In the data rows, the value 128 means zero.
Some points:
[119 127 154 127 181 112 107  36 128  88  71 115 207 100  98 160 153 129
 121  84 163 158  90 148 111  99  83 198 165 128 121 119  64 151 203 170
 123 114  97 131  72  64 162 120 135 170 197 174 154 168 123 159 105  92
  79  78 105 139 140 147  73  87  94 121]
[153 134 121 123 160  75  59 152   0 144 123 148 142 114 126 168 133  63
 137  86 128 103 130  82 210 179  79 142  64 119  94 111 113  83 141  99
 103 160 138 164 103 147 164 218 129 172 170 131 147  64 170 115 124 162
  72 156 156 138 130 125 116 129 123 114]
[102  85 221 127 158 127 129 120 116 135 141 156 156  88 126 195 119 172
 167 138  80 123 140  86 162 108 132  39 112 127 152 196 128  71 171 218
 136 211 113 124  80 105 151 106 105  72  42 123 134 106 128 118 132  58
 233 132 142 165 126 181  55 152 163 145]
[131  96  67 167 147 123 131 146 130 151 151  70 123 132 112  68 150 155
 139 141  53 137 138 222 143 139  96 148  71 145  70 118 139 162 146 162
 107 124 159  58 110 129 163 132 160 130  71 180  80 162 110 106 162  83
  75 181 114   0  78 203 111 172  94  99]
[120 235 159 147 106  86 175 175 115  74 114  92  37  69  44 170  74 111
 139  88 129 110 148 189 122 125 112  94 108 104  93 175 179 142  93 109
 108 113 146  97  59 107  87 115 149 110 125 144 137 180 147 167 154 142
 165 160 104 139 134  72 122 117  69 161]
[172  91 145 189 133 138 148  87 149  97 169 141 168 117 115  70 103  49
 112 140 230 120 108 118  91 173 118 158 142 106 125 146 193 156 203  80
  90 146  46 180 136 111 134 143 158  82  87 164  95  82 164 143 196 133
  88 177  93 165 127 126  91 161 160 176]
[150  98 179 151  91  98 116 117 164  51 120 147  71 168 163 166 136 104
  90 119  62 149  96 135 152 131 224 232 137  87 123 140 153 156 143 135
  83 138 117 179  73 199  69 139 152 112  81 141 132 116 142  78 138 107
 169  66 149  37 118 103 133  99  72 118]
[192 165 132 107 108 140 206  95 138 168 136  72 133 138 143 166 142  48
  85 167  34  90  91 116  79 186  61 144 177 142 119 122 128 141 122 163
 199 117 152 139  80 127 203  71 144 121 179 142 131  77 156  97 126 130
 111 102  82 142 157  84 136 138 140 154]
[153 121 178 112 130 192 150 195  83 105 161 164  88 174 148  78 144  74
  86 108 133 162  89 185 140  38 112 116  87 114 162 143 199 159 119 134
 177 167 112 107 109  84 149  97 153 220 176 100 144 120 147 121  70 108
 101 134 127 145 100 132 133 102 162 166]
[116  41 118 102 107 139 148 181  98  85 151 167 152 101 100  90 154 148
  88  81 140 159 198 108 108 140  62 139 173 142 149 123 145 101 190 106
 143  82 193 175  87  93  86 165 205  80 168 193 130  76 126  79  64 104
 108 107 137 132 145  71 175 139 112 109]
[139  97  49 127 108  53 233  76 130 170 127 110 164 168 145  85 132 118
 128 140 122  87 120 145 216  75 137  99  82 146 128 109 158 135 117 107
  85  97 102  75 135 176 107 217 113  25 168 107 106 146 132 155  80 136
 155  98 134 164  89 145 107  93 151 127]
[102 180 198 104 129 135  97 141  88 102 141 107 175 140 141 122 177 137
 125 166 137  97 157  91  72 201  67 139  68 160 167  98 186 129 139 174
 114  96 133 160 125  66  61 104  19 116 102  69 145 131 144 200 138  92
 146  82 133  59 105 127 205  62 205 138]
[ 51 131  86 139 144 123 141 159 114 177 148 113 130 191 134  96  95 232
 149 157 121  67 134 186 175 102 157 172 184  91  95 118 125  98 145 124
 108 104 123 230 176 116 192 109 133 150 108 143 143  37 110 167 135 229
 177 111 157 125 162 177 118  69 120 181]
[108 119  63 160 158 141 154 111 139 141 160 177  52 187 153 192 146  98
 175 126 118 171 112 160 131 125  93  98 106 149 162  85  72 167 149  68
 101 114 148 195 142 101  97  31  36  96  95 136 116 156 136  85 120 115
 112 140 144 163  99  90  99 160  73 155]
[125  83  49  95 129 118 115 138 106 133 125 103 153 136 141 143 144  62
 130 146 156  63 163 122 167 103 122 120 156 139 161 183  97 127 124 144
 162 107  65 145 127 135  61  72 134 184 169 120 140 232  96 127 175 157
 170 182 153  31 176  74 120 179 139 165]
[127 128 163  53 169  76  89 125 118 102 109 185 108  78 150  76 111 123
 156 130 136 100  97 107 107 110  90 192 112  88 119 148 206 128  70 147
 101 116  99  87 142 162 194  40 136  55  98  85  61 182  60  92 104 110
 145 170 140 145 130  92 182 104 100  80]
[191 127 169 162 159 172 122 139 147  95 102 104  95 185 143 113 105 174
 133 152 129 159 154  81 172 104  44 177  73 118  97 155  70 144  98  81
 180  75 160 126 173 132  92 154 155 141 106 112  93 170 103 162 169 159
 187  48 117 187 157 170 119 226  86 131]
[ 93 219 153 101  84 149 146  56 141 189 122 138  81 139 129 128  97 169
  87 108 167 140 177 163 112 168 130 176  52 108 150 145   9  99 127 148
 173 168  83 135 103 106  73 136 185 115  81 127  93 127 103  87 117 154
 132 146 122 137  63  74 104 123 224 107]
[ 95  97  70 141  86 134  77 151 169 109 106  74 110  82 135 153 174 140
 119 126 139 137 140  44  78  99 163 149  57 105 127 116 120 190 164  65
 156 202 118 118 138  59 255 129 148 106 159 111 210 122 175 146 144 123
 192 138 146 137 127  88 186 147 116 141]
[117 180 103 126 134 148 148 127 147   8 106 135 176 109 138 145 108 132
 122 188 140 166  92  68 164 133 158  44 179 109 126 122  74  78  81  77
 163 101 171 105 125 119 124  89 147 104 112 142 145 119 129 124  75 209
 104 147 168  66  99 220 152  72 196 127]
[182 110 113 168  74 153  47 129 122 139  45 131 145 112 170 207  90 192
 141 127 120  93 151 148  95 100 112 147 111 149 127 130 202 104 136  38
 180 103  88  83 168 134 112 155 102 158 153 174 100  52 137 114 104  50
  99 167 138 118 142 115  71 111 108 162]
[113 158 182 108 134 157 145 122 132 236  74 149 106 107 117 109 129 141
 103 145  77 126 177 103 169  77 195  80 173 164 101  45 121 144 166  56
 102 144 100 185 138 155 113  84 135 132 151 186 124 158 121 130 188  86
 106 110 133 189 156 211 212 140 163  84]
[129  74  99 140  61 102 154 142  71  95 106 215 131 208  70 158 172 150
  98 146 153 123 125 155 109 224 135 131 162 129 136 109 145 122  79 152
 170  85 125 127 139 132 195 140 153 170 112  68 187 199 164 135 147  37
  90 159 132 204 127 153 105 130 129 137]
[138 147  65 158 184  86 150 198 205 169 166 109 149 136 131  67  85 190
  87  77  80 112  76   0  81 147 146 121 107  97 164 104 135  85 138 129
 106 151 109 137  99 152  84 123 103 235 103 138 150 176 109 123  95 104
  97 102 109 136 153 130 132 115 110 133]
[100 114 152  30 182 135 150 133  62 114 178  76 108 182 175 170  85 145
 113 136 170 126 141 129   5 146 194 116 174 121 138  78  77 148 106 130
 106 134 145  71 138 159 109 182 119 132 166 177  77 137 136 153 133 163
 168 127 107 127  87 176  93 156 128  86]
[ 83 100 151 211 176 179 121  97 111 219 143  82  80  67 145 147  74  78
 148 152 163 162 118  85 170 126 207  93 160 116 116 137 125 132  85 197
 114  66 142  72 214 100  88 137 191 105 146  95 159 104 105 144  89  91
  77 103 106 114 138  91 132 107 104 120]
[121 185  95 162 100 135 100 101 116 169 119 160 159 123 121 102 166 118
 156 141 238  94 104 164  99  78 108 128 160 150 137 117 128 113 122 158
 102 172 236  38 148 208  85  97 144 132  65 147 159 133 189  80 148 163
 141  62 150 153 174 146 126 126 161 115]
[135 103 166  24  80 105 159  66 218 125 157 166 104  98 119 107 143 173
 195 103 148 136 153 118 196 184 157 124 108 133 166 125 120 129 138 128
  99 129 226  91 197 133 109  91 121 171 196  91 133  75 125 128 177 155
  92 160  93  83 136 163 103 139 119 153]
[147 143 136 173 116 101 188 226 147 121 107 117 168  50 160 150 172 130
 124 107 148 181 111 177  84  72 144  80 138 174 114 123  97 133 103 191
 117 114  98 154 187 218 112 143 117 119 130  53 130  33  70 162 165 160
 108 168 147 158 146 112 155 125 124  48]
[102 127 172 129 152 125  60 139 175 179 140 168 213 172  56 112 153  75
 117  64  57 167  80 168  84 145 133  65 151 105 107 155 123 141  39  59
 155 138 126 134 203 114 144 174 106 129 140 144 146 152  99 129 132 175
 153  95 108  71  96  49 112 167  95 111]
[113 114 103 108  91 179  29 136 163  83 137  93 112 134 139 126 148 144
 170 191  36  83 103 112 140  80 146 151 173 194 110 161 160  92 135 157
  69 167 154 135  67  89 125 183  86 133 112  70  96 183  74 156 136 176
  77 153 111 234 108  91 139 112 149  98]
[179 166  85 126 125 158 103  80 154 125 139 112  97  93 111  58  81 122
 154 114 185 197 185 183 153 178 179  84 173 135 141 138 103 138 103 190
 166 141  74 138 103 163 188 199  23 121 127 109 102 121 167 117  54 133
 166 138 138 106 172 159 180 140 105 134]
Along one direction, these points spread out more than along any other. How far along it is each point below, from 0 to 99? 50 is the average, and the first point above lies past it. One standard deviation of the points above along it is 16.
[139  97  49 127 108  53 233  76 130 170 127 110 164 168 145  85 132 118
 128 140 122  87 120 145 216  75 137  99  82 146 128 109 158 135 117 107
  85  97 102  75 135 176 107 217 113  25 168 107 106 146 132 155  80 136
 155  98 134 164  89 145 107  93 151 127] 30
[129  74  99 140  61 102 154 142  71  95 106 215 131 208  70 158 172 150
  98 146 153 123 125 155 109 224 135 131 162 129 136 109 145 122  79 152
 170  85 125 127 139 132 195 140 153 170 112  68 187 199 164 135 147  37
  90 159 132 204 127 153 105 130 129 137] 71
[116  41 118 102 107 139 148 181  98  85 151 167 152 101 100  90 154 148
  88  81 140 159 198 108 108 140  62 139 173 142 149 123 145 101 190 106
 143  82 193 175  87  93  86 165 205  80 168 193 130  76 126  79  64 104
 108 107 137 132 145  71 175 139 112 109] 72
[108 119  63 160 158 141 154 111 139 141 160 177  52 187 153 192 146  98
 175 126 118 171 112 160 131 125  93  98 106 149 162  85  72 167 149  68
 101 114 148 195 142 101  97  31  36  96  95 136 116 156 136  85 120 115
 112 140 144 163  99  90  99 160  73 155] 53
[ 93 219 153 101  84 149 146  56 141 189 122 138  81 139 129 128  97 169
  87 108 167 140 177 163 112 168 130 176  52 108 150 145   9  99 127 148
 173 168  83 135 103 106  73 136 185 115  81 127  93 127 103  87 117 154
 132 146 122 137  63  74 104 123 224 107] 40
[ 51 131  86 139 144 123 141 159 114 177 148 113 130 191 134  96  95 232
 149 157 121  67 134 186 175 102 157 172 184  91  95 118 125  98 145 124
 108 104 123 230 176 116 192 109 133 150 108 143 143  37 110 167 135 229
 177 111 157 125 162 177 118  69 120 181] 27
[179 166  85 126 125 158 103  80 154 125 139 112  97  93 111  58  81 122
 154 114 185 197 185 183 153 178 179  84 173 135 141 138 103 138 103 190
 166 141  74 138 103 163 188 199  23 121 127 109 102 121 167 117  54 133
 166 138 138 106 172 159 180 140 105 134] 33
[191 127 169 162 159 172 122 139 147  95 102 104  95 185 143 113 105 174
 133 152 129 159 154  81 172 104  44 177  73 118  97 155  70 144  98  81
 180  75 160 126 173 132  92 154 155 141 106 112  93 170 103 162 169 159
 187  48 117 187 157 170 119 226  86 131] 46
[153 121 178 112 130 192 150 195  83 105 161 164  88 174 148  78 144  74
  86 108 133 162  89 185 140  38 112 116  87 114 162 143 199 159 119 134
 177 167 112 107 109  84 149  97 153 220 176 100 144 120 147 121  70 108
 101 134 127 145 100 132 133 102 162 166] 70
[192 165 132 107 108 140 206  95 138 168 136  72 133 138 143 166 142  48
  85 167  34  90  91 116  79 186  61 144 177 142 119 122 128 141 122 163
 199 117 152 139  80 127 203  71 144 121 179 142 131  77 156  97 126 130
 111 102  82 142 157  84 136 138 140 154] 70
[113 158 182 108 134 157 145 122 132 236  74 149 106 107 117 109 129 141
 103 145  77 126 177 103 169  77 195  80 173 164 101  45 121 144 166  56
 102 144 100 185 138 155 113  84 135 132 151 186 124 158 121 130 188  86
 106 110 133 189 156 211 212 140 163  84] 31
